rotation ticks, each row followed by its count of ticks
The counts run from 0 to 117.
[ 29  -3  20 -24  31 -62 -21  20  -6  14  28   7  11  18 -25  33 -40  21
  27  -8   3 -32   0 -21 -17   3  20 -13 -37  33  45  27   7 -41   4 -20
 -18 -53 -29 -40  49  -5]  57
[ -2  12 -18 -31  29   0 -33   1  -8   5  17  40 -22  41  43  -5  16  31
  66 -34  -2  -8  -2  24   7 -31  42 -37  29  29  -2  14  -4  -9  39 -20
   3 -38 -17 -45   5 -27]  2
[ -7 -32  -9  -5 -12 -38  48 -15 -31  34  59  -3  16  -1  18 -25  19  48
  35  17 -11  -8   4 -10 -13 -15  43 -51  26 -15  22   3  -4  -9  15   1
 -12 -55 -17 -40  43  12]  68
[-10  15   8 -19  63   3 -63  41  25 -41   8  38  -6  18   9  49 -33  40
   6 -25 -10 -19   5  27   5 -43 -15  18  -7  -5  -2  -6   8 -26  30 -25
  16 -42 -34   8 -20 -18]  5
[-18 -54   9   9  21 -25  60  30 -15   9  25 -35  58   3  23  23  81  -3
 -25   9 -21   3  42 -21  12  -1   7 -12 -15  -5  28  -7 -28 -27 -29 -23
   4  -6 -15   8  41  23]  104
[ 23   1  47  15  37 -47  31  -1 -13 -25  -8 -21  27 -32 -27  19 -16  66
 -21   9  21  -3  51 -12  -1   2 -15  -1 -16 -19  29   6 -14 -57  -6 -43
  11 -38 -41 -11  23 -16]  61
[-28  24  -2 -27  25   6 -25  -1 -10  11  42  43 -19  39  39  -1  42  28
  63 -16 -16  -4 -14  40  25 -30  41 -43  33  16  -8 -12  -7  -1  33   6
  10 -46  -1 -27  10 -28]  83
[  6   6  13 -21  38 -56   6  21 -14   6  57 -11  22  13  -2  30   1  19
 -57  24  -9 -30  14  -8  13  -9  -6  -2 -40 -21  46  14  -9 -27 -26 -19
  13 -61 -47 -33  13  17]  59
[  4 -13  -6 -32  68   2 -15  65   6 -12 -21 -17  13  19  20  23  -4  17
 -27 -50  27  -9  43 -17 -13  -7 -23  -4   2  -8  45  -7   1 -55 -20 -42
   2   7 -44  35 -37   0]  50
[ -5  -2  32  12  53 -21   2  52   6 -29  20  13  67  -2   1  56   7   6
 -34  19 -17  -2  16  15  -3 -18  -9  39 -57   5  21 -15   2 -38 -16 -24
  19 -41  -2   9  14  17]  100
[ 19 -46 -23  15  42  10 -10  52  43  -5  13  44  26  -4   7   9 -10  16
  21   1   6 -31  32  12 -10 -22   5 -16 -41 -18  14   4 -23 -15 -23 -16
  14 -71 -31  15  58   2]  15
[-23  -4  -8  17  10  -7  34   8 -15  12  43  35  39 -10  11 -11 -29  76
 -11  33 -12  -9 -13  13 -34 -37  12  -6  13 -41   9 -27  22 -26  33  15
   2 -80 -12 -11   7  24]  70
[ 28   2  24  10  42 -23 -19  22  23  -2   9  46  13  24  -7  39  -1  11
  47  -3   3 -18  35   6  15   4  25 -14 -37  37   2  10 -30 -21  -1 -19
   8 -61  -9 -15  72 -28]  97
[ -4  -9  27  -7  33 -50  -2  12 -11 -13  58  22  55  -2   1  36  42   9
  22  33 -31  -6  -7  24  19 -21  21   6 -57  23  19  -7  -9 -27 -15  -7
   2 -57   6 -30  40  18]  18
[ -8 -52  -5  30  29   4  62  48   4   4   6 -17  60 -17  16   1  45  15
 -26  10   2  13  49  -9 -21  -7   7  -4  -6 -17  26 -21 -24 -37 -28 -18
  15 -19 -13  29  42  28]  105
[-55  34  48 -10  16 -29  26   7 -40   7  31  -2  32  32   7  33  49  44
 -15  13 -31  25 -15   9  27  -1  31   0  22  15  -5 -40  12 -41  33  24
  -1 -10  34  -6  -4   0]  33
[ 37  -5 -29  -7  50  -4  -2  72   1  11  16  32  36  14  27 -11 -34  25
   5  -9  35  -7  26   3 -45 -23  16  -1 -34  -2  46  23   8 -40 -27 -30
   3 -59 -21  -3   8  14]  55
[-35 -16  35  -9  11  -7  19 -33 -32 -21 -22 -10   1 -23  22  -4  29  74
  48 -30   0   9  15  -1  16 -20  17 -32  66   3  -9 -37   7 -33  49  -9
 -13   4  -9  10 -11 -30]  77
[-12 -12 -30  -1  33  39 -13  25  24   0  -3  32 -23  29  53 -10 -17  45
  28 -44  17 -21  28   3 -12 -41  10 -39  48 -24  -4 -19   7 -10  37 -13
  13 -41 -44  21   0 -14]  0
[  8 -66  -4 -27  30 -17 -22  12   1 -19  -6  -2  33  -4  24  23  30  -8
  78 -48  -3  -8  23  -6  -1 -26  21 -18 -18  36  27   9  -2 -22  -6 -36
 -21  -7 -30  -1  36  -6]  12
[ -1 -61   1  19  -4 -15  47   0  -2   8  -6 -18  24 -31  -2 -15 -27  63
  13 -13  17 -34  34 -43 -32   1  12 -33  29 -37  21  -6   1 -29  16 -12
  -3 -43 -55  17  52   3]  66
[-12  24 -13 -29  52   8 -45  37   8 -19  39  43   5  39  43  26  -6  28
   4 -15 -22  -3 -13  39   3 -59   7  11  -4  -3   1 -11  19 -15  24 -20
  16 -43 -19 -17 -28  -5]  4
[-27  33   1 -16  52  23 -47  45   4 -23  20  58  11  22  36  31  -6  41
   5  -7 -13  -4  -8  46  14 -52   2  12  -4  -5 -12 -29  14 -16  25  -8
  17 -43  -6   8 -37  -3]  85
[-57 -28   4 -34   4  -5  11 -23 -44  -2  10 -11  14   4  41  -5  52  46
  55 -40 -20   5  -8  -5   7 -29  23 -31  60  10   5 -34  23 -22  42  -1
 -23  10  -7   5 -14  -4]  78
[-33  -1  31  11  22  12  22 -23 -15 -34 -26  -1   0 -24   5  -4  14  90
   8 -16   8   8  25   9  16 -22 -11 -17  58 -34  -9 -45   3 -32  45 -15
   7 -14 -19  24 -18 -28]  76
[ -5 -25  -6 -18  68   0 -15  34  14 -40   9  -7  16   1  48  22  60   9
 -12 -18  -2   0  40  29  27 -44 -20   8 -15 -14  26 -17 -12 -25 -30 -50
  19  -7 -43   4 -27  -9]  9
[ 32 -26  12  21  30 -14  -4  28  31 -11  16  39  18  -8 -20  19  -9  29
  55   6   6 -15  34  17   8  -7  20 -17 -48   8   7  -2 -24 -26  -6 -17
  11 -72 -18 -11  70 -20]  16
[-52  19  29   7  34  23  25  44  -4 -10 -15 -15  24  12   1  38  17  55
 -43 -20  -7   6  12 -13   5  -4 -11   6  44 -22  -3 -56   9 -47  46  19
  16   3   1  64 -20   8]  35
[  7   6  17 -37  27 -74 -14  12 -17  16  57 -10  15  25 -14  39  -3  10
  -9  12 -16 -34  -4 -17   9  -1  13 -11 -41  19  40  27  -1 -36  -9 -25
 -11 -46 -40 -54  29   7]  58
[-31   4  36 -37  47 -19 -49  -3  -9 -33   9  -4 -17  28  19  56  56   6
  26 -40 -22 -18  15  10  65 -17   1 -15   6  30   8 -16  -9 -14   4 -19
   6   4 -30  -2  -9 -24]  88
[-26 -60   1 -19  14 -44  47   7 -37  -5  33 -43  54 -24  25   6  22  23
 -20  -2  -8 -18  16 -32 -25 -23  -1  -7  -1 -24  41  -4  15 -32 -18 -24
 -10 -17 -37   0   3  41]  64
[ 36  -3  -2  -9  40 -22 -16  45   9  10   6  30  25   7 -13  14 -59  36
  27 -16  27 -17  12 -16 -36  -9  19  -1 -33  17  37  25   9 -52  -2 -27
  -6 -57 -26 -19  31  -2]  56
[ 28 -16 -39 -25  46 -14  10  57  -9  25  37  15  24  27  42 -22  15   1
   2  -9  16  -1  25  -3 -31 -24  28 -19 -20   3  48  20   1 -25 -45 -39
   2 -44 -22 -26   3  20]  54
